A hidden rule labels the rows of this table. It goes by one to three of the table's principal directions, not those with the most spread.
[ -6   9 -10  11  12   0   1 -14   4 -23 -18  -1 -16   3 -25  15   5  -1 -18 -30  -2 -13   9   0  -1 -12  -2 -13  15  -9   6 -12] Z509
[ 60 -39   8  23 -18   9  -8 -40  16 -34 121 -20 -41 -17  35  -3 -30  16 -16 -24  -7 -13 -17 -43   9  87  21  48   9 -28  41 -20] Z509
[-24 -47  15 -13 -23  32  19 -46   4  22  80  -2 -47 -47 -13 -54  -8 -14  38 -57 -56  24   8  22  26  28  -4   8 -67 -13  16 -61] Z579
[ 49 -48  60  16  -4  13 -42  21 -38  15  82 -15 -35  -7   0 -41  -2 -26  20  15  -1   6 -36 -47  29  48   3  57 -51 -23  34   4] Z509
[-20 -25  -9 -22 -15  23  27 -40   9  18  18   3   5 -16  -2 -22 -21  12  -8 -23 -20  16   4  28  23   8  -6 -11 -39  18  -8 -35] Z635
[ -4 -24   0  -7 -13  28  -4 -10   0  29  35   6  -9  -8 -17 -21 -12  -3  -3   1 -12   2   0  -1  27   8   5   5 -39   3   5 -15] Z579
[ 104   52  -14   36   13  -61  -90   84  -18  -33   13   22  -21   61   25   78   37  -20  -36  121   26  -47   -2 -115  -20   18   31   48   94  -30   65  104] Z509
[ 11  -1 -20   8  -6  23  -5 -12   3  13  -2  13   4   5 -17  15 -14  19 -40  26   2 -17   8  -4  19  -7  17   6   0  -3  -2  15] Z579
[ 32   0  33  20  30 -27 -20  11 -20 -42  -3 -18  22  -2 -12   7   7 -10  -1  -2  22   8 -44 -19 -11  25 -10 -17  21  16   9  -7] Z635
[  0  42 -23 -16  15 -60   9  19   7 -42 -47   9  29   8  39  36  29   5  15  31   5  13  -1  12 -52  -8 -13 -34  65  30  -7  26] Z509
[  8  41  -6   9  10 -47  15   1   8 -52 -49 -19 -12  29  46  38   9   5 -10 -38  10 -16  21 -10 -33  -9 -11  17  59 -24   9  12] Z311
[ 14   4  -2  -7 -23   2  -4  41  23  37  10  -1   2  23  49  -5 -12  -2  25  40  26  -7  13 -18 -10   1  16  39   7 -23  -8  38] Z311
[-29  10 -49 -31  -8  -4   7   7  21  11   6  27  13 -12   7   6  14  10  22  44  -7   3  15  22 -21  -8   4 -36  19  35 -16  16] Z311
[ -1 -44   6  -1 -16  57 -14  -2  -7  51  51  13 -15 -16 -37 -35 -16   1  -3  27  -3  -1  -9   0  37   5  17  15 -60  -4  -5  -1] Z579
[ 24  13   7   7   4 -28   2   8   6 -22  -9  -3   8   7  24  18   6  -1  -1   8   4  11 -11  -7 -21   9   0   0  28  -6   7   7] Z579
[-80 -34 -20 -46 -18  33  33 -63   0  30  49   7 -20 -52 -30 -58  -6  -6  41 -71 -67  18  30  50  38   8 -24 -35 -73  39  -3 -78] Z509
[-22 -40  21   6   6  48  12 -30 -22   9   9 -13  -5 -29 -39 -35 -15  15  -6 -29   5   0 -16  30  23  -1  -3   3 -49   5 -26 -19] Z509
[ -1  14  -3   6  -5   8 -16  43  14  36 -15   7  18  21  -5   6  -1 -11   8  35  25  -9   3 -15  -4 -22  14   0   7 -10 -10  24] Z579
[-39  39 -30  -2   6 -14  21 -13   4 -19 -53   0  24  10   4  32   9  19 -21 -24  -2 -14  20  19 -20 -31  -8 -26  35  13 -17   0] Z311
[-47 -21 -23 -24  -8  24  25 -52  -4   0  24   9 -27 -29 -23 -20   1  12  -3 -44 -43   5  18  35  18  -2 -12 -18 -37  17  -1 -40] Z311
[ 21 -24  43 -21 -22 -30 -23  23 -23  19  86  -1 -45  -9  43 -41  23 -48  63   1 -50  38 -10 -35   8  44 -14  40 -48 -15  53 -18] Z635
[-35  36 -12 -11  -1 -20  18  20  18   8 -60   7  -7  15   8  10  20 -19  27 -19 -10   6  34  19 -24 -48  -9 -15  17 -17  -9   0] Z579
[ -7 -15  -7 -31 -47  -4  -4  12  17  51  89  26 -54 -13  36 -30  18 -33  56  14 -66  28  27 -14   5  18   7  27 -43 -26  40 -14] Z579
[ 10  19  -9   9   0  -5   3  10   9  -2 -34   2   7  18  11  22  -3   9 -19  15  15 -10  10  -2 -10 -18   8   9  24 -14  -7  24] Z509
[-14 -27  14 -20 -17   8 -10   8 -12  21  61   3 -52  -5   4 -35  17 -27  34 -17 -31  13   3 -13  12  12  -9  22 -50 -13  27 -18] Z311
[ 37  29   1  12   7 -31 -13  27   0 -16 -35  -6  26  33  33  33  -4   6 -22  33  30 -13  -3 -29 -11   1   5  17  44  -3   4  38] Z579
[-20  34 -23 -11 -11 -17  13  30  30  12 -42  14 -24  30  22  20  19 -14  15  -1  -2  -1  37   4 -28 -44   2   2  24 -32  -1  17] Z509
[ -4  -3 -22 -12  -4  11  11 -15  10   5 -17  16  -2   6 -13   9  -5  11 -28   9  -4   4   7  15   9 -15   2 -15  -7   8  -5  -2] Z579
[  85   39   -4   78   49  -23  -35  -24  -25 -104  -43  -23   41   29  -23   95  -17   49 -126   14   57  -63  -37  -57   -7   26   20    4  108   -1   14   41] Z509
[  44   72    0   28   58  -93   -5    2  -22 -114 -110  -22   69   31   21   83   19   18  -53    0   39  -10  -29  -16  -48    1  -23  -44  119   39    2   24] Z635
[ 19 -20  36   7  22  -4 -11   1 -29 -18  -1 -15  20 -11 -15 -17  -2  -4   2   1  17  14 -39  -1   8  20 -13  -7 -15  23  -3  -7] Z579
[ 42   4  -4   2 -26 -21 -14  20  16  -2  56  10 -42  19  50  18  10  -9   1  27 -16   3   6 -43 -16  25  17  42  17 -40  41  21] Z509
[-12 -39  17  -1 -20  42   7 -19  13  29  53  -3 -73  -8 -22 -41  -9 -23  17 -58 -27   3  19  -2  30   2   3  32 -61 -50  21 -41] Z579
[ 35 -40  28  24  11  23  -8 -33 -12 -22  45 -14 -14 -21 -32 -15 -19   5 -25 -24   3   2 -34 -10  25  38   4   6 -23  -5  14 -28] Z635
[  6 -16  40  12   7   4 -22  27 -29   9  24 -15   4 -12  -3 -26   8 -13  32  13  13   4 -27 -12  -2  13  -1  19 -20  -3  -3  11] Z311
[ 15  30 -42  -9 -27 -28   9   5  37  -7  18  16 -24  21  61  37   6   9  -4  21 -18  -9  36 -19 -27   5  16  23  48 -26  22  25] Z311
[ -2 -29  -1 -10 -24  40 -21  22   2  63  50  22 -31  -3 -19 -30  -1 -16  16  41 -13   2   8 -12  27  -5  18  23 -53 -17   8  11] Z509
[-11 -17  -1  -2   2  26  -1  -9  -3  14   9   6  16 -12 -31 -11  -7   8 -12   9   6   5 -16  14  12  -2   3 -21 -22  19 -14 -10] Z635
[-31  18  -7 -21 -12 -14  16  19  12  24 -30   1 -12  11  31 -11   9 -15  42 -12 -10   3  37  13 -10 -27  -9  12  -2 -13  -8   7] Z311
[ 43 -11  40  20  35 -29 -31  -3 -58 -59  11 -24  14  -7  -4   4   9   3 -18   5  14  -2 -50 -29   4  42 -17   9  10  29  18   8] Z311
[-45 -15 -11 -29 -26  27  16  -8  12  54  19  12 -15 -12  -4 -36  -5 -12  33 -15 -32  11  30  24  21 -15  -3   1 -51  -1  -7 -23] Z579
[-13  10  18   5  31 -18 -13  17 -29 -21 -34 -13  35  -9 -21  -3  16  -6  19   3  20  -1 -23   6 -12  -5 -17 -28  14  34 -17   5] Z311
[ 57 -29  41  26  -7   7 -44  24 -15   9  82   0 -49   0  -9 -14   7 -32   7  18 -12   4 -26 -56  16  37  16  44 -26 -43  49   2] Z635
[ -4   6   0  -9   9 -34   7 -12  -7 -40  15  -2   4 -21  14   5  21  -2  21 -13 -21  20 -15  10 -27  22 -15 -27  20  24  10 -17] Z509
[ 53  77 -18  42  34 -68 -39  52   3 -57 -58  -4  67  27  26  81  17  10 -16  72  51 -37 -10 -47 -53   4  17 -17 127  13   0  71] Z509
[-36   4   2 -30 -17   1   2  44   1  57 -10   2  23   6  31 -30   4 -14  57  30  10   8  15  11  -5 -19  -5  10 -23  12 -25  21] Z509
[ 29  17  -8   8   2 -13 -26  31  -2  -1  -7   8  -1  30   8  26   7  -4 -20  42  18 -16   0 -35  -3  -4  10  14  25  -9  14  36] Z579
[ 47  -3  -1  27  17   0 -48   1 -38 -38  35  -3 -11  24 -20  35   3  14 -69  26  18 -39 -28 -62  18  29  10  22  20   5  34  27] Z509
[-23 -12 -16 -32 -50  19 -36  81  23  91  91  41 -75  13  18 -31  39 -49  77  66 -29   8  31 -34 -11 -18  24  38 -45 -46  28  35] Z311
[ 55  28 -22   0 -36 -34 -17  44  41  20  30  25 -42  38  69  33   9 -18  10  60 -14  -3  35 -50 -20   7  29  52  41 -58  42  48] Z635
[-68 -34   0  -7   1  57  38 -64  -1  17   3 -17   5 -46 -49 -48 -28  16  11 -82 -15  -3  13  59  33  -7 -12 -25 -55  20 -37 -62] Z509
[ 15  34  -9  22  16 -14  -6  14  -6 -22 -57  -4  44  21   5  43  -2  24 -40  31  37 -22  -9  -7 -19 -17   8  -5  52   7 -19  40] Z509
[ 26   1   9   7  -7   0 -19  36   4  18   9   2   1  18  15   3  -2  -7   3  40  23  -5  -7 -25  -4   2  14  24   6 -17   3  31] Z579
[ 24  16  -3  30   9  -4  10 -16  13 -35 -28  -6   2  11  -3  38  -7  18 -46 -16  13 -10  -6  -3 -16  -7  11   0  39 -26   0   3] Z579
[-39   6   4 -17   9 -21  16 -17  -5 -15  -7  -8   6 -21  -6 -16  15 -16  36 -51 -27  19   4  23  -7   1 -26 -36  -7  25   1 -43] Z509
[ 35  20 -18  49  29  -5   9 -45   5 -92 -34 -15 -25  17 -19  66  -6  40 -91 -46  24 -41  -5 -13 -19   0  11   2  72 -32   9   5] Z311
[ 33 -11  22   0 -14 -10 -11  17  -5   4  34  -8 -24  19  37  -5  -2 -10   2   7   1   5  -8 -32   4  22   2  44 -11 -25  25  10] Z509
[ 35  20 -12   3 -12 -27  10  -2  23 -17  -8   4 -12  20  45  30  -4   6 -16   9  -5   1  17 -14 -14   6   9  22  36 -27  17  15] Z635
[ 15 -34  -7  12  18  38  -7 -48 -19 -19  17   6   0 -28 -61  -5 -18  26 -49   5   0 -12 -19  11  37  19   5 -17 -19  27  -4 -13] Z579
[ -7 -35 -15  17 -17  50  49 -91  42 -23  46 -14 -44 -28 -15  -6 -42  33 -40 -95 -21  -8  14  29  17  23  13   6 -15 -36   0 -64] Z579
[ 28  58 -16  13  40 -68   3  -6  -5 -88 -97  -6  31  41   8  75  17  12 -64 -14  23  -9  -9 -11 -31 -17 -20 -39  86  20  11   9] Z635
[-29  28 -55 -28 -26 -15  10  33  70  31  14  44 -33  -3  10  11  30 -30  61  26 -32  18  45  14 -42 -28  16 -39  30 -19   8  -1] Z635
[-39  -8  -1  -3   9  22  16 -13   5   5 -20  -1  -2 -14 -40 -15   2  -3   9 -37   1   5   1  32   1 -24  -9 -31 -20   6 -21 -28] Z509
[-31 -28  44   7  33  14  18 -34 -33 -31 -23 -34   8 -33 -44 -40  -4  -3  16 -80   7  12 -28  37  12   3 -32 -25 -36  22 -23 -50] Z509
[ 14   4   2  19  14   7  -9  -2  -8 -14 -20   7   2   4 -32  20   5   6 -35  11   8  -5 -14  -2  -1 -13   7 -11  10  -5  -1   8] Z579
[ 23  12  10   5   4 -31  -2  15   8 -30  -1 -19  -7  23  40  14   0  -5   4 -15  21  -6  -5 -25 -19  17  -5  19  32 -13  14   7] Z509
[  9 -40  30   1 -11  34   0 -19 -19  24  34 -16 -17  -3  -1 -36 -27   2 -10 -22  -1  -1  -7  -6  42  19  -1  42 -57 -12   4 -15] Z579
[ 14   3 -19 -17 -23 -11  -8  19  25  19  30  24 -48  19  20   6  14 -22  11  20 -26   8  24 -22  -2  -3   9  16  -3 -28  33   7] Z635
[ 35   8   2  15   1 -22  -8  -1   3 -32  18  -6 -17  14  23  25   3   1 -18  -4   1  -7  -6 -29 -12  21   5  19  30 -20  26   6] Z579
[ -5  -5  -7  -3  -9  22  -1   9   6  32  -1   1  25   5   3  -6 -18  12  -5  27  21  -9   0   2  11  -4  11   6  -9   8 -20  16] Z509
[  2  60 -31   6  17 -34 -10  43  20 -10 -90  17  27  42  -5  54  19  -7 -18  36  29 -17  20 -10 -29 -50   4 -31  66   1  -8  39] Z635
[ 32  11 -12  35  27  -2 -11 -26  -8 -60 -15  -4  13   4 -32  48  -3  30 -71   0  22 -25 -24 -15  -6   9   9 -19  48   7   4   7] Z509
[ 13   5   5   8  10  -9  24 -28  -2 -28 -40 -11  34  -1  12  16 -18  25 -33 -11  11   9 -14  21  -4   2  -5  -9  17  12 -16  -5] Z579
Here are more rows. What is the label of each one?
[ 27  75 -65  38  27 -38 -15  16  24 -67 -60  19  50  18   0 104  19  43 -60  69  39 -45   3 -16 -64 -19  31 -42 127  12 -14  68] ~ Z311
[ 19  31 -10  17  22 -36  20 -35   0 -67 -59  -6   7   9   5  46   3  19 -47 -33  -5  -3   3   9 -17  -6 -10 -18  53  -1   7  -7] ~ Z579
[-18   3  -9 -26 -13 -15   1   3   4  16  25   3   3  -5  25 -16   4 -12  35  -2 -22   7  15  -2   4  14 -10  -3  -9  19  10 -12] ~ Z509
[-21 -16  -9 -22 -22  11  19 -10  19  20  29   9 -44  -6  12 -20   4 -11  23 -24 -29  16  22  14   2  -4  -2   9 -31 -20   9 -21] ~ Z509
[ 15 -33  25  -5 -10  13  -3 -18 -16  15  41  -2 -20 -14  -1 -30 -10  -9   4 -10 -26  16  -8  -4  31  24  -4  23 -48  -5  18 -21] ~ Z635
[-28   1 -16 -17 -14   3  30 -21  21   1  -8   4 -34   6   8  -3   2  -3   1 -47 -23   7  28  20  -1 -18  -8  -1 -13 -18   4 -26] ~ Z509
[ 18 -17   7   7   4   3 -24  -1 -19 -12  50  -1 -10 -13  -8  -5   5   1  -1  16  -3  -7 -19 -22   7  31   4   9  -4   9  16   5] ~ Z311
[-17 -35  32  -3 -19  52 -10  28 -12  79  16  -4   0  -3 -14 -54 -19 -14  31  18  13   2  -1   4  35 -14   8  37 -72 -17 -22   9] ~ Z579
[-15  18 -48   7   7  14  51 -63  37 -37 -67   9  14  -3 -21  41 -22  47 -66 -34   2  -9  22  50  -8 -30   6 -41  39   4 -30 -17] ~ Z579
[-21  42 -38 -12  44 -49  15 -25 -28 -77 -80  -6  89 -13  10  45  11  50 -27  23  27 -13 -17  35 -35   2 -25 -66  79  96 -41  24] ~ Z311
[-65  48 -54 -33   6 -29  28  -2  24  -4 -66  22  40  -8  -3  22  24   4  25   0 -17   7  34  47 -32 -42 -16 -73  40  47 -29  -7] ~ Z509
[ 61   5  17  15  -5 -32 -16  10   3 -24  23  -2 -32  20  34  19   4 -15 -11   7 -10   5  -4 -42  -4  26   6  37  21 -37  44  10] ~ Z635
[  6   2  23  -2   0 -14  10  21  15   7 -17  -8  16   3  19 -10  -1 -15  30  -2  14  26 -13  10 -18  -3  -5  -6   1  -7 -10  -6] ~ Z635
[-65 -24   4   1  24  50   2 -22  -9  23  -7  -2  15 -55 -95 -50  -3 -12  42 -41  -6  -3   2  48  26 -18 -11 -58 -43  36 -36 -46] ~ Z509
[-10  -2 -18 -16 -29   6  26 -11  24  21  14   8 -16   2  38  -4  -9  10   6  -3 -18   8  25  13  -4  -3   7  20  -8 -18  -3   0] ~ Z509
[ 25 -29  33  24  21  12   2 -49 -35 -42   9 -21   3 -17 -30  -4 -16  17 -48 -41   0   2 -37   2  25  28 -10   2 -21   9   8 -30] ~ Z579
[ 29  -9 -12   8  -4   7  17 -38  11 -22   3   5  -1  -2   4  20 -19  28 -49   1  -4   3  -6   8   6  13  10   2  10  -4   3  -5] ~ Z579
[-35  24  -4 -17 -18 -22  35   3  15   8 -33  -3 -21   5  48  -3  14  -8  39 -35 -25  12  40  26 -26 -30 -10  17   5 -30  -7  -2] ~ Z311
[ 22 -20  17   1 -15  11 -16  14  -5  24  40   9 -36   4   2 -15   5 -18   6  18 -16   9  -2 -21  14   8   9  32 -32 -29  23   6] ~ Z579
[-20 -45   3 -28 -56  53   7  21  48 106  84  30 -62 -22  -2 -66  -7 -42  75  14 -44  36  31  13  23  -7  23  24 -85 -49  10 -24] ~ Z635
[ 58   6   1  12 -15 -24 -10  10  16 -12  33   2 -12  13  49  21  -6   3  -8  34  -1   0  -2 -35 -11  32  18  37  32 -27  27  25] ~ Z635
[ 24  -9   9  18  -1   8  -6 -15  -5 -11  15   2 -33   0 -14   6   0  -2 -23 -11 -14  -4   1 -14  11   5   8  19  -6 -29  21  -4] ~ Z579
[-34  31 -21 -23 -29  -9  16  41  35  51 -31  16  -9  24  40   0  11 -18  44  14  -8   5  48  10 -22 -45   5  13   5 -29 -11  21] ~ Z579
[-44  13  -8 -21 -19   6  12  29  21  49 -22  13 -26  11   4 -18  15 -29  46 -11 -17   8  39  15  -6 -45  -3   3 -23 -26  -6  -2] ~ Z579
[ -19   83  -40    3   44  -83   34  -22    1  -99 -127    4   77   11    9   88   33   32  -48  -13    7   10   -8   39  -69  -36  -26  -93  112   57  -23    1] ~ Z579
[-22  10  -2 -18   0 -14  23  -2  13   7 -35   3  17  -6   7  -8   3  -8  24 -13  -9  23   8  30 -11 -17 -13 -27  -2  12 -14 -17] ~ Z635
[ 23 -25  16   8  -9  11  22 -39   4 -13  23 -14  -9 -10  17  -8 -25  17 -23 -30  -7  12 -11   7  11  27   2  22 -16 -15   4 -23] ~ Z579
[ 40  18  41  41  65 -28 -22  13 -58 -75 -93 -45  76  22 -13  31  -9  28 -52  11  87 -30 -58 -15  -9   6 -19  -5  55  41 -32  41] ~ Z311
[-17  23 -14 -22 -35 -27  14  18  23  25  12  12 -55  11  60  -3  21 -26  52 -13 -48   8  57  -5 -18 -15   0  40   2 -48  26   7] ~ Z311
[ 55   6  14  13   1 -26 -46  45 -17  -7  32  10 -32  20  16  15  24 -22   3  55   1  -6 -10 -55  -6  17  11  38  17 -25  39  43] ~ Z509
[ 31   0  47  22  20 -30 -20  21 -32 -36   5 -29  -3   4  20  -3  12 -13  17 -10  17   0 -30 -28 -14  24 -11  27  14 -11  14  11] ~ Z311
[  6 -21  16  12  -6  24  12 -26   8   2  14 -15 -38  -2  -6 -18 -20  -3  -5 -52  -6  -7  13   0  23   6   2  30 -25 -37   8 -25] ~ Z579
[  8  12 -23   7  15  13 -17   7   3   8 -41  20  35  15 -48  26  -5   9 -47  42  23 -13  -7  -2  14 -24  10 -37  14  25 -11  15] ~ Z635
[-30  13  14   8   0   6  10  10   5  14 -31 -18 -14  10  -3 -12  -1 -17  23 -52   4 -12  26   4   1 -28  -7  15  -8 -31  -8 -11] ~ Z509
[  6 -41  36  -5  -3  15  -2 -20 -23  10  43  -9 -20 -23 -14 -43  -6 -15  15 -26 -25  23 -18   3  31  27 -12  13 -59   2  15 -35] ~ Z635
[-21 -31  21  -2  20  20  -2 -17 -33 -13  10 -11  -5 -24 -41 -30   5   0   5 -26   2   4 -26  18  14   5 -17 -16 -37  25 -10 -22] ~ Z311
